In the rows, 128 means zero.
One hidden turn or mirror swaps the rows below in pairs. Which row is each named row swapped with?
K_185: [162 142 103 133 122  96 133 150 104 102 132 157 115 111  99 137 123 116
 136]
K_929: [162 136  91 147 123 129 139 110 119  98 134 182 110 122 109 122 120 107
 117]
K_371: [117 144 134 144 114 112 161 136 136  84 117 159 118 110 153 162 128 115
 116]
K_340: [156 146  88 152 118  98 122 152 119  92 128 160  94 134 117 132 116 112
 117]
K_87: [134 138  87 134 131 143 134 144 149 106 124 166 127 115 110 130 146 123
  90]
K_78: [132 146 160 127 132 107 137 139 160  93 114 158 129 119 141 137 149 123
 123]
K_400: [166 148 132 165 128  91 133 126 135  91 153 197 126 128 144 131 134 106
 104]
K_576: [131 132 112 134 125 140 154 132 138  84 124 161 131  92 150 136 159 115
 146]
K_833: [177 153 131 158 127 110 122 129 130 114 155 162 128 116 116 153 143 128
 136]
K_457: [129 150  85 120 126 112 132 118 149  87 131 183 114 116 159 125 151 132
 117]
K_599: [128 144 132 131 126  98 152 151 148  82 154 156 134 127 150 137 162 101
 135]
K_451: [174 142 118 139 118 113 124 129  88  95 132 182 129 124 136 136 123 127
 124]
K_375: [133 148 131 154 136 120 121 136 143  76 145 195 119 128 151 118 112 106
 131]
K_71: [119 132  98 139 134 119 135 139 144  92 124 148 105 110 107 126 166 125
 113]
K_972: [129 146 124 128 116 135 132 163 130 103 106 160 139 134 134 124 143 111
  98]
K_707: [187 134 104 139 127 126 130 161 130  82 125 144 139 129 137 129 142 114
 109]
K_314: [132 130 112 128 120 134 138 120 146 103 108 149 128 121  93 137 138 121
 121]
K_219: [160 128 151 139 135 104 129 152 130  91 164 177 121 117 131 146 117 119
 119]
K_469: [155 151 127 164 129 100 133 132 140  88 143 178 110 121 137 144 116 126
 161]
K_818: [143 136 127 154 124 101 137 144  90  93 144 182 134 112 110 118 142 116
 116]
K_445: [158 154 126 156 110 110 141 152 138  75 128 159 150 130 124 127 110 148
 127]
K_700: [132 133 120 125 119 138 158 135 132  87 113 166 145 116 130 147 160 137
  99]
K_785: [130 142 104 102 121 109 144 144 135 104 132 139 124 123 115 146 141 142
 113]
K_92: [152 143 159 144 127 116 137 148 129  95 101 155 118 119 148 133 138 112
 130]
K_943: [140 144 129 117 129 121 140 140 159  98 125 197 126 118 139 139 160  91
 115]
K_645: [133 152 108 146 129 121 143 134 176  99 143 168 128 129 152 148 166 127
 126]
K_354: [118 137 115 146 130 107 140 136 187  88 130 156 129 113 117 137 144 123
 112]
K_826: [156 143  88 137 115  94 122 129 117 108 148 171 127 136 105 142 125 124
 107]
K_944: [136 148  77 148 119  92 132 151 167  94 133 158 133 118 155 131 132 116
 109]
K_978: [167 149 109 153 124  82 109 129 144 102 145 166 115 126 129 126 120 101
 139]
K_72: [158 124 119 148 116 112 156 129 128  71 144 141 106 115 142 138 116 124
 139]
K_180: [147 128 111 142 131  90 145 128 153  88 144 178 149  93 110 111 157 121
 109]
K_752: [155 158 106 145 119 116 133 123 141  93 129 175 157 121 130 107 172 130
 131]
K_195: [141 144 107 122 129 100 141 149 116  76 105 137 128 119 142 151 117 128
 120]
K_766: [143 142 106 131 144 106 134 146 128  67 113 191 137  94 110 122 146 141
 120]
K_660: [141 127 109 163 133  98 129 129 145  88 129 150 121  89 129 114 127 116
 152]
K_955: [142 144 119 152 129 111 118 114 113 107 152 177 113 113 167 135 147 113
 117]
K_819: [151 147  95 145 118 112 131 152 116  84 153 181 125 114 165 148 111 131
 123]
K_915: [142 147 123 161 135  94 139 142 127  92 145 199 131 116 147 135 158 126
  88]
K_443: [147 129  85 153 147 123 134 109 115  83 133 172 131 107 138 122 152 114
 103]
K_42: [141 168 118 143 120 126 140 136 167 104 114 185 133 118 117 162 142 129
 115]
K_696: [171 143 121 128 117 103 119 153 153  97 114 155 136 124 135 118 103 114
 117]

Swapped with K_443: K_195
Swapped with K_785: K_929
Swapped with K_943: K_219
Swapped with K_819: K_576
Swapped with K_599: K_375

One hidden turn or mirror swaps the rows below in pairs. Which row is each named row swapped with?
K_706: [122 147 149 134 143 146 106 151 119 136 162 133 147 125 146 106 136 143
 123]
K_844: [122 151 145 125 150 145 100 149 126 134 164 134 138 117 141 120 146 142
 136]
K_942: [125 143 125 150 134 153 134 148 133 123 105 155 135 100 164 114 142 120
 146]
K_879: [144 157 125 103 134 117 143 133 122 124 136 123 141 125 135 123 119  91
 133]
K_114: [118 129 151 152 122 109 114 141 118 138 129 150 124 127 179 136 146 117
 111]
K_684: [118 140 135 112 134 107 118 118 147 159 131 128 120  91 130 123 133 113
  87]
K_999: [103 109 141 125 120 120 118 148 139 161 133 133 125  78 140 127 135 124
 113]
K_333: [113 125 142 100 156 104 137 114 136 134 146 145 111 102 140 106 136 122
 102]
K_842: [124 156 141 127 164 126 116 128 127 142 140 124 153 112 158 128 112 123
  84]
K_738: [144 161 131 111 142 124 146 138 122 128 133 120 142 121 138 122 114  89
 139]
K_851: [103 112 145 125 111 127 122 145 135 159 138 140 120  79 142 126 130 126
 114]
K_770: [137 134 138 126 166 131 163 138 140 151 115 124 126  88 144 145 125 125
 115]
K_155: [110 113 147 129 141 120 123 138 124 154 148 160 128  96 168 106 159 130
 109]
K_211: [143 157 131 105 139 127 148 133 123 130 125 119 145 120 132 121 119  87
 134]
K_502: [140 126 126 139 164 125 162 130 138 149 121 139 115  87 144 134 115 114
 121]
K_815: [124 138 130 139 128 153 137 157 144 127 108 155 134 101 156 109 151 114
 147]
K_165: [111 153 144 130 161 128 117 125 120 147 137 125 146 113 157 134 115 114
  82]
K_467: [110 151 153 128 149 149 103 152 123 128 155 137 141 126 139 116 137 138
 132]
K_537: [124 143 137 116 135 100 121 120 140 161 136 128 125  94 131 128 121 110
  86]
K_208: [133 129 127 147 130 155 124 149 135 122 109 156 140 107 160 103 142 122
 140]
K_116: [121 148 140 130 160 122 118 126 111 149 131 117 149 108 151 139 115 119
  86]
K_731: [145 158 137 104 142 129 133 133 124 130 131 125 145 127 127 119 114  89
 133]
K_791: [127 134 124 143 134 155 133 151 142 131 106 159 143 101 163 115 141 128
 142]
K_497: [138 146 144 152 141  90 117 135 133 128 106 137 132 126 126 136 136 125
 115]
K_814: [132 149 152 141 145  94 113 144 138 120 105 132 133 120 125 142 138 126
 125]
K_718: [141 159 131 101 143 128 147 131 128 128 125 122 144 115 126 120 125  89
 139]
K_538: [121 133 112 128 126 136 140 142 111 132 157 123 104  91 161 114 141 110
 129]
K_679: [151 148 129 111 137 122 136 132 123 125 127 123 147 125 127 118 113  89
 131]
K_426: [109 109 153 120 140 118 129 143 129 155 152 159 130  96 156 109 159 122
 109]
K_910: [134 150 141 144 149  92 117 145 143 124 117 144 126 117 119 147 141 124
 123]
K_269: [130 142 130 150 135 148 124 148 146 129 118 163 146 103 160 106 145 120
 149]
K_820: [107 140 118 124 126 136 146 146 114 130 150 129  98 112 158 122 154 113
 122]
K_488: [124 138 128 143 130 155 139 153 138 125 106 155 137 103 163 106 148 117
 142]
K_514: [116 125 137  97 162 100 130 119 145 143 132 138 111 100 153 107 129 123
 108]
K_391: [108 146 114 125 125 136 136 147 106 129 149 126 106  99 159 134 152 117
 132]
K_326: [129 135 131 145 130 148 123 157 136 120 102 157 141 103 159 108 150 119
 140]
K_941: [138 142 143 144 145  96 106 139 136 120 112 139 134 119 117 140 134 129
 116]
K_140: [137 143 137 127 174 126 161 143 145 147 121 136 117  97 148 145 117 124
 122]
K_812: [ 97 112 140 118 113 125 122 145 125 151 140 148 126  79 144 131 130 121
 109]
K_34: [119 133 155 150 131 115 119 147 123 135 135 151 110 124 184 124 141 122
 104]
K_976: [113 124 135 101 162  96 137 117 135 137 137 140 117  99 143 103 135 122
 105]
K_183: [117 132 161 147 131 108 119 143 123 136 127 143 121 119 187 132 146 115
 104]
K_508: [146 163 129 114 135 115 133 130 126 126 136 128 152 118 129 122 121  88
 139]
K_756: [124 139 149 129 146 140  95 152 125 131 160 138 139 129 142 113 138 141
 131]

Swapped with K_844: K_910
Swapped with K_791: K_879
Swapped with K_426: K_684
Swapped with K_999: K_333
Swapped with K_326: K_731

